Each row has a name. Each question is about the rows just above it. Places in a row count from 0.

[ 96 120 123  89 152  95  82 149]  sebu
[144 162 165 149  99 129 153 155]  ros
[154 105 153 167 102 142  78 159]  sos
[102  93 114 101 154 106  57 140]  Zur
[ 96 120 123  89 152  95  82 122]  mup
[154 105 153 167 102 142  78 155]  Mibe
One entry of mup was changed: [ 96 120 122  89 152  95  82 122]. Where, and from what? => 2, [123]
Where does [ 96 121 123  89 152  95  82 149] differ from sebu, and what was there? => 1, [120]

[158 142 129 126 181 164 119 146  89 167 130 101 111 140 155 144 150 127
 134 154 192 140 171] = rusa
[ 96 103 130 106 101 109 137 137 140  93 122 152 111 116  99 142 106 132
 134 100  62 142 123] = sos
[138 142 121 163 117 125 124  93 136  90 139 103 162 115 164 108 141 124
 115 165 153 107 123] = kemab
[138 142 121 163 117 125 124  93 136  90 139 103 162 115 164 108 141 124
 115 165 153 161 173] = Zur
[165 160 127 152 154 144 118 119 124 192 133 113 152 150 146 103 149 123
 121 145 202 105 114] = dalo
[112 115 124 131 115 124 131 115 124  56 132 114 126 103 148 141 127 129
 127 150 103 138 152] = ros
[118 134 123 157  81  97 131  89 168  94 134 135 171 118 128  93 121 125
 112 128 106  96  78] = sebu
[132 143 121 169  97 110 126  82 155  88 139 114 176 115 154  94 134 124
 110 155 138  95  96] = beb
[119 108 129  99 156 150 129 156  90  98 125 115  83 116 138 173 129 132
 143 139 116 167 192] = gov
[104 116 127 130  86  99 135 114 159  96 127 149 141 118 107 116 110 129
 123 107  76 118  94] = siv
[104 112 123 135  97 112 133 107 138  45 132 122 135  99 140 133 121 129
 124 142  85 131 135] = mup
[142 149 126 155 113 115 125 104 154 159 132 132 166 140 127  90 132 124
 115 126 153  94  80] = Mibe
Where does [ 96 103 130 106 101 109 137 137 140  93 122 152 111 116  99 142 106 132
 135 100  62 142 123] differ from sos, and what was there? => 18, [134]
One entry of mup was changed: [104 112 123 135  97 112 133 107 138  45 132 122 135  99 140 133 121 129
 124 142  85 131 136]. Where, and from what? => 22, [135]
Changed rusa: [158 142 129 126 181 164 119 146  89 167 130 101 111 140 155 144 150 127
 134 154 192 140 172]. Place and old value: => 22, [171]
Changed Mibe: [142 149 126 155 113 115 125 104 155 159 132 132 166 140 127  90 132 124
 115 126 153  94  80]. Place and old value: => 8, [154]

[163  92 155 116 122 141 141 115] = gov
[129 181  84 178 111 145 126 122] = Mibe
[122 182 121 191 128 140  91 120] = dalo
[145 117 129 104 112 128 154 129] = rusa
[130  97  89  88 116 166 114 110] = ros
[138 130 123 123  91 138 165 137] = siv
[ 84 107 197 143 202 105 112 129] = Zur
[115 129  96 194  90 162 102 111] = beb
[ 91 132 190 152 134  83 111 128] = sebu
[100 113 208 170 159 126 103 163] = mup
[103 136  83 125 102 174 134 119] = sos
[119 123 150 118 122 115 141 127] = kemab
One entry of siv was changed: [138 130 123 124  91 138 165 137]. Where, and from what? => 3, [123]
One entry of beb was changed: [115 129  95 194  90 162 102 111]. Where, and from what? => 2, [96]

[186 196 113 136 169 185 163 121 179 145  73  81 133  71 134 100 140 176
 141  93 103 163 163] -> rusa
[177 187 137 132 148 155 162 107 161 156  97  95  99  83 148  86 111 183
 144  99 118 153 137] -> Zur
[101  95 168 154  72 122 169  83 139 149 115 148  65 134 170  57  95 118
 167 150 144 156 119] -> siv
[196 205 175 106 167 101 180  79 151 181 107  92  82  90 174  86 109 199
 141 116  95 127 101] -> Mibe
Where does [101  95 168 154  72 122 169  83 139 149 114 148  65 134 170  57  95 118
 167 150 144 156 119] differ from siv, and what was there? => 10, [115]
One entry of rusa was changed: [186 196 113 136 169 185 163 121 179 145  73  81 133  71 134 100 140 176
 140  93 103 163 163]. Where, and from what? => 18, [141]
Where does [101  95 168 154  71 122 169  83 139 149 115 148  65 134 170  57  95 118
 167 150 144 156 119] differ from siv, and what was there? => 4, [72]
One entry of rusa was changed: [186 196 113 136 169 185 163 121 179 145  73  81 133  71 134 100 140 176
 141  92 103 163 163]. Where, and from what? => 19, [93]
Where does [186 196 113 136 169 185 163 121 179 145  73  81 133  71 134 100 140 176
 141  93 103 162 163] differ from rusa, and what was there? => 21, [163]
Where does [101  95 168 154  72 122 169  83 139 149 115 148  65 134 170  57  95 118
 167 150 144 156 120] differ from siv, and what was there? => 22, [119]

